(in the rows, 128 means zero)
One turn moves each row of this set onto another row. After a few examples, where does it send each row asked below?
kolo: [161 132 128 123  95 126 136 130 112 124 108  77 126 132 164 141  74 116
 111 152 155 131 169 101 114 119 146 103 109 137 154 136 139 130 113 143
 109 135 104 118  93 111  62 114 157 123 144 156 143  85  92 145 131]
tunef: [ 99 122 151 183 103 143 101 139 150 111 107 119 139  98  95  90 119 147
 114 137 163 122 111 151 100 102 141 133 145 141 124 163 129 121 134 129
 135 133 132  93  95 142 129 136 140 118 164 164 176 106 147 143 175]
zit: [106 102 172 155 129 101 135 118 125  79 113  97  88 161 100 126 113 138
 155 110 131  86 124 128 143 110  93 126 131 102 108 132 127 109 124 167
 124 139 166 171 134  95 131 163 121 122 122 146 149 110 156 112 138]
Mup: [146 132 128 130 108 132 129 117 114 126 107  62 121 115 141 132  76 101
 111 161 155 107 168  93 116 101 155  98 104 131 150 139 134 146 107 143
 117 133  96 125 105 104  74 110 157 112 154 157 146  87 101 139 128]
Poba: [128  99 100  91 151 146 147 121 128 119 122 143 115 147 120 133 129 118
  83 157 128 131 139 151 129 149  87 138 145 145 143 138 142 135 144 136
 102 102 153  95 145 138 170 143 137 135  69  99 103 141 133 143 149]
kegi: [114 165 103 103 155 150 159 125 118 120 116  63 123  92 154 136 115 111
 136 172 118 109 137 122  86 150 126 112 106 123 150 125  97 151 117 161
 142 136  89  95  93 121 113 119 160 111 133 131 144  95 111 149 118]
Dol: [135 103 139 109 113 130 117  97  76 101 125 148  87 156 161 118 107 144
 141 153 106  89 114 132 163 122 105 132 124 127 119 130 122 150 116 112
  99 116 129 118 154 127 125 104 157 117  91 101 107 168 131 151 135]
gizi: [124  85 147  99 113 140 117 104  87 111 115 137  78 156 142 107 100 143
 127 158 116  84 138 135 160 130 104 142 126 125 123 130 133 163 121 110
  91 105 140 110 156 132 122 101 154 120  94  98 109 155 127 148 136]
dofed: [116 104 164 170 125 126 130 151 139 117 120 123 123 132 106 152 133 155
 127 138 135 136 141 149  95  86 124 120 140 113 114 123 112 117  94 150
 123 149 159 136 150 115 145 172 109 115 161 165 187 107 160 140 167]
sepuv: [100 116 154 176 150 109 109  95 124 123 142 133 115 117 122 111 161 164
 136 120 103  83 109 123 113 120 123 121 106 108 108 137 122 116 154 119
 152 150 181 136 110  91 126 153 146 141 145 109 130  96 111  92  91]
fepo: [ 99 106 143 148 138 114 125 163 148 105  92 103 129 134 104 107 110 114
 136 124 187  99 135 125 121 119  93 143 150 147  87 173 117 134 128 166
 121 134 151 127 143 109 155 120 116 131 136 161 164  96 153 138 158]
Kolon: [ 80 124 136 167 141 119 142 131 148 117 120 127 141  90 111 117 163 154
 127 143 166  94  84 110 110 115 133 130 136 138  75 161 117 123 148 111
 131 135 162 117  94 131 157 123 160 134 158 120 148 107 152 138 107]
vatib: [149 158 120 124 121 125 140 130 141 112 168 119 139 126 141 168 114 109
 134 159 126 179 169  96 132  84 159 108 131 134 143 115 153 121 114 137
 119 148 115 160  81  96  95 130 114 151 153 152 137 111 108 103 124]
dosib: [127  93  96 107 154 154 138 106 126 122 129 141 105 164 116 131 127 131
  96 152 107 118 115 161 136 137  97 144 137 152 154 137 138 140 141 153
  93 121 153  92 161 131 173 127 122 120  79 120 113 141 131 148 154]
Kov: [143 104 127 103 133 152 132 104 171 112 110 153 144 147 116 154 161 124
  73 160 152 148 121 127 150 129 123 157 155 137 120 137 170  95 145 126
 142 156 162 110 135 152 130 120 132 139 102 105 105 167 133 138 132]
Sude: [ 89 133 128 148 139 109 132 121 152 115 113 116 143  91 128 101 153 144
 120 134 174  90  84 103 111 112 126 126 131 145  75 175 115 124 160 116
 128 139 155 104  92 126 153 126 149 135 156 112 158 103 137 149 111]
dazuv: [114 176 100 102 170 140 133 130 154 129 140 132 127 106 126 164 128 119
 122 151  87 170 166 122 106 158 138 118 139 129 138  85 122 156 137 154
 121 146 116 136  61 125 121 127 110 142 131 138 123 116 116 108 117]
gavar: [170 148 120 121 129 135 133 131 143 111 164 110 123 128 121 152 124  98
 136 137 113 166 176 116 124  83 161 109 133 150 128 120 149 133  96 142
 114 161 130 170  88  75 101 114 121 129 154 159 137 104 126 101 116]
rop: [129  86  99  89 141 155 145 117 122 122 135 147 114 155 112 143 130 141
  89 151 133 117 135 152 134 141  87 156 159 134 139 135 146 158 134 141
 106 118 162  99 149 139 156 130 137 140  71  98 103 142 127 138 143]
rumu: [151 125 108 129 113 141 136 115 118 120 109  59 126 140 155 142  79  96
 119 152 151 120 158 104 122  95 146 102 114 141 138 132 128 125 107 136
 105 139 100 130 106 109  65 108 153 111 158 161 159  86 111 143 131]
Kopir: [126  94 152 106 104 133 121 101  86 112 114 159  96 156 145 118  92 146
 134 144 133  88 131 133 163 133 116 136 147 127 129 129 137 155 130 125
  93 117 134 105 130 134 114 107 167 125  66  84 105 159 117 136 133]
Bak: [154 119 129 114 120 167 130 109 163 100 110 144 139 130  94 153 158 119
  67 154 136 134 101 133 139 122 139 148 146 154 115 143 168  93 145 142
 135 157 154 101 141 127 155 113 140 124 110 119 108 179 147 143 127]
gol: [ 99 152 153 150 110 109 103 122 137  94 157  79 121  92 118  93 119 177
 126 104 128 101 105 153 111 120 130 128 124 124  97 142 124 145 143 121
 162 136 147  92  89 116 128 144 174 153 170 136 130 138 131 125 109]
kib: [161 114 160 141 117 138  89 114 118 106 104 159 141 149 140 123 135 133
 112 136 131 107 121 120 147 127 157 149 125 140 102 138 153 124 124 106
 150 162 141 108 154 107  95  74 171 122 117 118  91 182 115 136 112]
gosu: [ 89 126 157 187 112 139 101 141 139  91 110  95 142 113 102 105 118 157
 135 133 162 129 101 135 106 105 142 135 138 130 105 155 137 115 133 135
 132 138 125  90  92 139 123 133 148 121 160 169 181 117 145 142 171]
vul: [153 104 181 125 109 128 116 117 127 111 106 171 136 151 151 120 128 133
 124 145 152 124 130 120 154 124 153 154 126 132 125 143 157 111 121 118
 151 159 140 105 140 121  94  95 158 129  91  94  91 174 105 130 119]
lodob: [144 119 131 117 129 154 116 117 161 107 111 154 152 139 114 167 155 108
  69 148 149 153 124 127 138 139 134 143 146 153 123 134 170  90 152 123
 140 155 160 105 125 137 147 119 138 134  96 105 100 168 127 129 118]
fut: [101 109 155 187 162  98 109 100 124 121 138 124 115 136 119 110 162 166
 145 113 111  92 102 127 128 114 128 136 106 103 112 137 127 115 139 114
 145 143 182 143 102 105 117 144 149 143 145 126 124 106 130  82 104]
guza: [121  99 103  91 161 152 141 116 135 118 118 133 111 142 113 132 136 124
  81 154 131 123 123 166 138 128  91 158 132 142 145 128 141 144 137 144
 104 113 154  89 158 149 173 128 119 129  89 105 114 154 139 142 142]
gozim: [164 154 135 115 124 127 119 126 139 112 156 112 124 124 116 160 107  94
 129 152 132 165 162  98 123  75 173 115 120 151 143 125 160 126 111 140
 115 165 125 171  87  89 103 123 108 128 155 160 140  97 112 113 119]
kunaz: [ 96 154 153 155 133 103 116 122 136  93 166  84 110 106 116  95 105 188
 144 103 130 107 105 144 100 121 138 127 114 115  87 149 122 159 147 128
 150 144 144 101  96 123 138 138 176 146 157 142 133 128 128 135 114]
vonoz: [126 171 125  90 146 145 153 135 121 128 114  71 131  99 137 144  89 119
 116 179 121 108 149 104  91 150 127 103 130 114 151 118 103 166 125 163
 135 126  93 111  77 126 101 137 165 132 118 136 146 100 118 144 116]
Noteg: [ 97 123 152 151 152  91 117  97 150 129 155 111  93 146 112 145 108 184
 125 104  96 112 135 143 111 114 125  97 132 101  88 101 103 152 135 136
 114 155 172 149 133 120 138 168 138 132 162 146 153 120 145 137 118]
Kizek: [134  92 140 104 111 123 117  98  76 116 109 148  89 159 156 117  91 132
 132 156 127 100 145 124 153 145 109 132 133 125 124 139 132 150 133 112
  96 103 128 121 141 126 120 111 161 121  75  95  97 150 124 141 146]
zaf: [109 177 108 113 177 134 127 132 158 129 149 115 156 110 126 159 133 121
 118 166  95 157 165 108 117 152 137 107 145 133 139  84 123 170 134 153
 124 146 107 140  66 122 114 133 124 141 135 136 134 114 111 115 118]
Fefuf: [100 134 153 142 143  82  98 102 142 118 150 103 100 153 122 144 101 179
 134 101  96 110 138 155 120 130 118 113 131 102  97  96 105 145 142 136
 119 162 164 145 147 111 129 159 131 145 171 131 153 121 135 134 114]
boroz: [116 166 113 100 136 147 157 133 118 120 109  77 116  94 155 148  95 129
 115 168 116 117 157 116  93 171 120 106 114 110 147 114 103 162 133 154
 125 123  90  96  78 133 109 127 158 124 127 125 135 101 107 143 116]
mufu: [106 181 104 111 178 142 126 104 160 123 146 114 120 105 113 149 143 109
 139 149  76 151 146 120 113 153 150 105 139 135 135  89 122 152 137 158
 117 158 112 134  60 114 121 116 126 124 135 137 136 111 124 115 113]
nal: [150 139 124 126 111 134 135 127 116 136 118  78 124 143 149 147  57 108
 126 158 149 130 160  92 110 101 162 105 118 124 163 136 135 123 122 145
 118 134 102 120  97 108  64 121 152 139 136 161 149  84  98 131 134]
mip: [100 102 177 157 125 122 112 114 125  93 116 109  79 148  96 132 116 128
 150 125 119  86 140 127 148 114  85 123 135 101 102 122 127 107 127 164
 120 139 166 173 135  95 130 156 114 128 129 148 152 106 152  90 133]
nimal: [122 117 163 154 115 117 127 141 138 113 121 140 108 128 107 148 112 152
 133 148 136 133 144 157  95  94 119 123 144 112 119 131 103 123 107 151
 116 156 151 151 159 118 156 163  98 115 161 151 188  99 157 149 167]
zupem: [ 86 101 142 159 143 114 149 161 153 104  92 107 137 138  91 114 109 130
 137 120 181  89 124 121 112 131 107 133 152 144  90 160 118 134 135 163
 118 140 152 127 146 109 159 123 130 118 133 153 160  92 148 157 149]
Nuvo: [159 112 172 128  99 128  94 114 102 107 108 164 135 150 152 142 122 127
 121 144 150 122 140 111 149 137 157 148 124 133 114 144 155 113 129 104
 149 157 144 123 135 109 104  92 163 126 101 102  84 172 109 121 115]
novu: [100 167 104 100 154 145 147 130 119 119 116  64 123  92 138 137 110 113
 124 166 109 104 150 107  95 152 119  95 115 111 142 104 100 168 119 147
 132 116  87  93  92 121 112 123 147 128 139 123 142 105 117 140 114]
dimik: [141 124 131 113 123 145 112 103 164 101 111 158 146 134 107 153 164 113
  75 133 150 137 102 130 136 113 146 153 141 145 129 131 174  99 146 136
 146 163 161 101 136 136 145 111 119 122 105 106 111 179 129 138 121]
Fibi: [106 181 105  99 185 137 118 131 153 115 150 113 130 115 113 161 137 104
 138 150  83 160 148 114 107 135 144 111 131 136 139  89 127 150 134 143
 122 152 121 134  76 115 128 126  96 141 141 134 141 107 118 110 109]
Bavi: [169 151 123 112 112 120 125 136 140 118 147 130 126 128 137 165 115 103
 120 142 128 186 171 105 122  92 159 113 133 150 138 118 156 118 109 144
 113 154 129 160  71 101  89 128 110 138 151 162 130 109 114 110 124]
nitad: [154 106 176 122  89 133  90 108 110 102 115 163 121 150 135 120 131 137
 123 134 137 103 129 110 145 122 161 144 127 129 118 142 162 127 119 104
 147 158 154 113 148 105  99  78 154 117 111 105  95 172 106 142 115]

fepo -> nimal
Kopir -> zaf
Noteg -> fut
Now find these:
Poba -> Bavi
Mup -> guza
kegi -> Bak

One turn moves each row of this set onto another row. After a few examples, where does it send each row asked below?
seko: [143 146 164 124 156 124 113  86 106 108 173 128 150 122 137 116 156]
Magu: [125 115 155 132 131 129 157 115 148 103  82 146 142 131  88 137 155]
lil: [111 118 153 154 146 108 158 155 133 129 110 125 117 177 120 120 101]
bukip: [122 116 165 123 152 148 146 111  95 108 182 131 111 117 141  80 122]
mogi: [115  88 114 149 102 168 159 119 135 106 122 137 117  91 114 120 119]
disuf: [138 137 157 141 128 137 148 130 151 131  82 153 133 110 134 159 160]
Nuno: [116 112 110 103 159 171  87 157 109 141 174 124 115 123  98 125 136]
Rina: [130 139 144 169 135 101 150 136 141  98  85 150 119 147 123 128 133]
rebe: [138 127 102  99 132 162  83 130 123 126 158 135 118  98  93 132 159]
kemov: [131 131 161 148 110 139 170 117 148 117 157 101 125 165 118 136  98]
nuvot: [124 119 159 103 165 144 136 105  93 111 175 148 155 120 138  97 148]
nifa: [125 130 107 131 152 149  86 159 100 145 170 125  90 118 139 116 132]
piga: [141 142 102 134 139 146  81 139 111 125 154 142  94  95 133 123 159]
nebe: [140 139  90 141 128 146  81 133 115 124 149 139 100  89 129 126 142]
Vofo: [134 123 113 104 140 167  84 129 113 132 156 135 111  91 106 130 170]
Rufo: [140 143 169 144 143 128 122  92 107 105 180 112 107 119 138  99 131]
kod: [130 149 167 175 151 128 142 163 142 127 103 136  99 145 145 150 132]
Zikub: [121 121 175 121 145 146 162 177 145 143 129 127  96 169 118 135 118]
kuvi: [111  99 157 140 119 177 191 116 135 105 134 135 140 127 116 124 113]
bame: [119 111 118 101 154 170  89 148 104 153 173 119 106 115 111 123 145]
sov: [140 116 129 124  96 136 133 120 158 122 159  94 114 150  84 142 115]
Pum: [105  93 165 116 142 137 165 135 140 132 104 119 140 161  85 128 123]
danu: [109 111 110 166 168 157 137 160 114  90 123 170 154 127 135 137 138]
pina: [142 161 152 158 142 121 149 130 141  94 148 134 154 178 129 154 129]
bik: [128 111 165  90 124 154 168 144 152 147 108 144 132 135 108 144 147]
nug: [133 140 125 141 162 123 110 158 136 107 160 125 151 185 104 159 132]
kofu: [117 125  99 145 155 155  86 161 104 137 164 127  97 114 134 117 119]
zal: [122 129 149 150 152 159 171 128 129  82 125 168 171 138 129 142 145]

pina -> zal
nuvot -> bukip
Now find these:
bame -> nifa
danu -> mogi
disuf -> bik
kofu -> nebe
Rina -> Magu

One turn moves each row of this set onto another row. After a few examples, where does it send each row asked below?
ruveb: [161 118 174 106 113 113  70 105 102 131 121  79 121 153  98]
rus: [147 141 151 148  98 108  65 107 158 139 139  71 138  97 116]
gok: [183 141 116 111  95 167  90 149 158 130 132  91 122 103 122]
vates: [212 105 123 109 120 156 104 134 125 147 144  89 107 121 109]
tuz: [160  82  91 126  87 136  91 129 114 111 179  76 114 119  90]
buko: [166 165  75 140 117 171 103  92 116 140 130  88 127  98 106]
teg: [125 144 110 161 113 103 108 116 143 138 136  47 115 125  80]
Rapov: [131 108 138 120 117 160 109 138 133 161 122  95 113  75  76]
vope: [157 115 110 103 116 189 120 143 120 115 127 113 143 129  89]
big: [120 151 150 171 124 146 109 114 139 132 165  75 121 115 145]
goro: [130 157 125 106 155 150  97 114 118 154 116  73 125 113  68]
bug: [118 122  74 153 113 108  84  78 106 154 116 107 124 111  93]
Dipom: [118 127 164 101  98 122  68 132 125 129  98  93 123 132  91]
fedap: [158 119 107 122 132  89  91 113 106 143 112 138  85 113 113]
Fuzi: [120 130 159 118 126 154  67 115 112 155 130  86 140 163 141]
nofe: [169 132  79 137 149 159 107 124  75 155 127 107 129 123 132]
Tedun: [135  84  89 141 101 103  97 139 148 121 135 109 140 151  98]
kalum: [131 171 116 156 102 155 101 114 116 130 131  91 106 135 167]
fakad: [138 116 155 113 147 132 124 121 101 133 123 115  88  94  76]
gebo: [149 105 116  99 111 134  45  89  90 115 166 105 143 120  94]
pudat: [123 105 123 162 144 108 124 144  95 149 138  60 127 139  98]
remev: [158 104 105 140 116 183 109 142 135 162 155  93 122 131 149]
nima: [133 125 162 122 119 137  91 125 146 104 145  80 164 149  84]
kek: [148 162 133 134  67 166  83  94 106 123 108  88 118 101 115]
Pimi: [146 129 132 127 151 172 118 127  69 125 131 117 152 123 120]
muban: [124 130  80 101 123 109  86 123  95 119 143 111  85 102  85]
Lubod: [143 163 108 127 100 138  91  98  97  85 169  81 104  93  97]
zipa: [155 129 144 144 157 130 122 159 119 122 158  70 149 141 116]
galip: [125 109 116 152 139  82  95 135  96 127 133 105 142 158 128]
panin: [157 125  83 164 108 140 118 127  75 111 132 113 135 142 147]
fitup: [109 103 141 152 102 153  79  90  94 152 140 112 144 141 142]
ses: [ 96 128 129 127 142 166 120 133 102 157 120 114 100 116 118]
tada: [169 141 150 161 122  95 104 105 142 112 157  86 107 101 116]
balas: [143 115  86 121  91 111  76 133 130 165  98 109  96 109 112]
Fusen: [107 120 108 135 147 120  93 133 129 171 128 122 104 126 142]
somuf: [151 161 143 133 150 153 108 129  78 134 134  57 143 140 111]
tevob: [143 119 100 183 123 107  96  94  83 139 145  94 147 131 137]
lin: [143 159 109 126 115 101  75 105 122  96 177  75 111 102 105]
dera: [125 124 104  99 146 125  96 124 108 122 163 104 101  85  72]
Piruk: [173  72 120 150  79 120 116 127 111 132 136  83  90 133  98]
sezun: [141 101 120 165  57 129 111 136 147 121 129  88 112 104 106]
Tet: [127  96 117 152  93 151 117 155 126 152 140  69 103 157 134]
Gupor: [176  99 146 137 102 139  74  67  86 132 135 120 134 113 113]
Vobit: [151 128  94 133  84 145  78  94 111 103 124 132 156 145 125]
Gagab: [175 111  93  93  99 149  82 146 114 114 168  68 113 131  95]
der: [178 169 129 140  96 142 114 102  99 101 126  98  88 111 123]
porev: [130 108 137  94 100 125  59 108  85 108 158  83 133 137  78]
gidar: [140 108 131 126 100 143  65  93 123 138 119 144 145  86 116]

Fuzi -> big
panin -> nofe
Now find these:
porev -> lin
ruveb -> tada
buko -> vope
kek -> gok

